In the data rows, zero lies at 4.5, halfway between 4 and 5.
Here are some points:
[2 5 3 6 2 7 5 5 3 5 3 2 6 6 7 6]
[6 4 6 3 6 4 3 3 5 7 7 6 3 4 3 3]
[6 2 7 3 6 2 2 6 6 5 6 6 3 3 3 7]
[3 5 3 6 3 8 7 4 2 5 3 3 6 5 6 7]
[5 4 5 3 6 2 4 7 6 7 6 6 3 7 3 4]
[7 2 8 3 6 3 3 7 7 7 6 6 3 3 3 5]
[3 6 2 6 3 6 6 3 4 5 3 2 6 4 6 6]
[4 6 3 7 3 7 6 2 2 5 3 3 6 2 7 3]
[6 3 4 3 6 2 3 5 6 4 6 6 3 7 2 4]
[2 5 1 7 3 6 7 3 3 1 3 2 6 5 7 6]
[3 7 3 6 2 6 5 3 3 3 2 2 6 4 5 4]
[6 2 7 2 6 4 3 7 6 5 6 6 3 5 2 2]
[6 3 6 3 6 4 1 4 6 5 6 6 3 7 3 1]
[7 4 4 3 6 2 3 5 6 5 6 7 3 5 3 5]
[3 7 3 6 3 8 6 4 3 0 3 3 7 0 6 7]
[3 5 4 6 3 6 7 3 3 4 3 3 7 6 7 5]
[6 4 5 3 6 3 2 8 6 7 6 7 3 5 2 4]
[3 8 1 6 3 6 6 4 2 3 3 3 6 3 6 4]
[2 7 3 6 3 7 6 2 2 5 2 4 6 6 6 3]
[2 6 3 6 3 6 5 1 3 3 2 2 6 2 6 6]
[3 7 4 6 3 6 7 2 3 3 3 3 6 4 6 5]
Here are 10 more points, each followed by its number:
[6 4 4 3 6 4 5 5 7 7 6 7 3 7 2 4] 0
[2 4 2 6 3 7 6 4 3 1 3 2 6 4 7 6] 1
[6 3 5 3 6 4 3 6 6 6 6 7 2 4 3 4] 2
[7 3 6 2 6 3 4 6 7 1 7 6 3 4 3 3] 3
[3 6 4 6 3 4 5 4 2 7 3 3 6 5 6 6] 4
[6 4 5 3 6 3 3 5 6 3 5 6 3 8 3 7] 5
[2 6 5 6 3 6 5 5 3 2 3 3 6 6 7 6] 6
[7 4 6 2 6 2 3 6 6 6 6 6 3 4 3 1] 7
[5 4 5 3 6 3 5 6 6 6 6 6 3 6 3 3] 8
[3 6 2 6 3 6 6 2 3 3 3 3 6 3 6 6] 9
Which of these numbered points is nearest to each point below, ignoring the 2 directions in which the first points spread most? Its number follows each.
[3 6 3 6 3 6 6 2 2 2 3 2 6 4 7 6] > 9
[3 5 2 7 3 6 6 5 3 2 3 3 7 5 7 4] > 1
[2 8 3 6 3 6 8 4 4 3 3 3 6 5 6 3] > 8
[2 4 4 6 3 6 6 3 3 1 3 3 6 4 6 6] > 1
[5 4 7 3 6 3 4 7 7 4 6 7 3 5 3 3] > 8
[6 3 5 2 6 5 3 6 7 6 6 6 3 5 2 6] > 0
[5 2 9 3 6 3 4 6 6 5 6 6 3 6 4 5] > 6
[7 4 6 3 6 5 4 6 6 3 6 6 3 7 3 0] > 3
[2 7 5 6 2 6 6 5 3 4 3 3 6 4 7 5] > 6
[3 6 4 7 3 4 5 4 3 7 3 3 6 4 6 6] > 4
[5 1 4 2 6 3 3 6 6 4 6 6 3 4 3 3] > 1
[6 2 6 3 6 4 1 4 6 2 6 6 3 6 3 5] > 1
[6 2 5 3 6 3 4 6 7 6 6 6 3 6 3 6] > 0
[6 4 5 3 6 4 2 7 7 0 7 6 3 4 3 1] > 3
[3 7 4 6 3 6 6 3 3 7 3 3 6 5 6 7] > 4
[2 7 4 7 3 5 5 3 3 6 3 3 6 3 6 6] > 4
[2 6 2 6 3 5 8 3 2 4 3 3 7 2 7 5] > 8
[7 1 7 3 6 2 4 7 6 5 6 6 3 6 3 3] > 1
[3 6 3 6 3 6 6 2 3 1 3 3 6 5 6 7] > 5
[3 6 2 5 3 7 8 4 3 6 3 3 6 4 6 6] > 0
[7 5 5 2 6 3 4 6 6 6 6 6 3 4 3 6] > 0
[6 4 7 3 6 4 5 6 6 3 7 6 3 5 3 1] > 3
[3 7 2 7 3 6 5 4 3 4 3 3 6 8 6 6] > 5
[6 4 5 3 6 3 3 6 6 4 6 6 3 3 4 2] > 7
[6 2 6 2 6 1 3 4 6 6 6 5 3 5 3 6] > 9
[2 7 3 6 2 7 8 2 3 5 3 2 6 9 6 6] > 0
[6 2 6 4 6 1 3 5 6 4 6 6 3 4 3 4] > 9
[6 2 9 3 6 2 3 7 5 5 6 7 3 5 3 3] > 6
[3 4 4 6 3 8 6 4 3 5 2 2 6 3 6 6] > 2
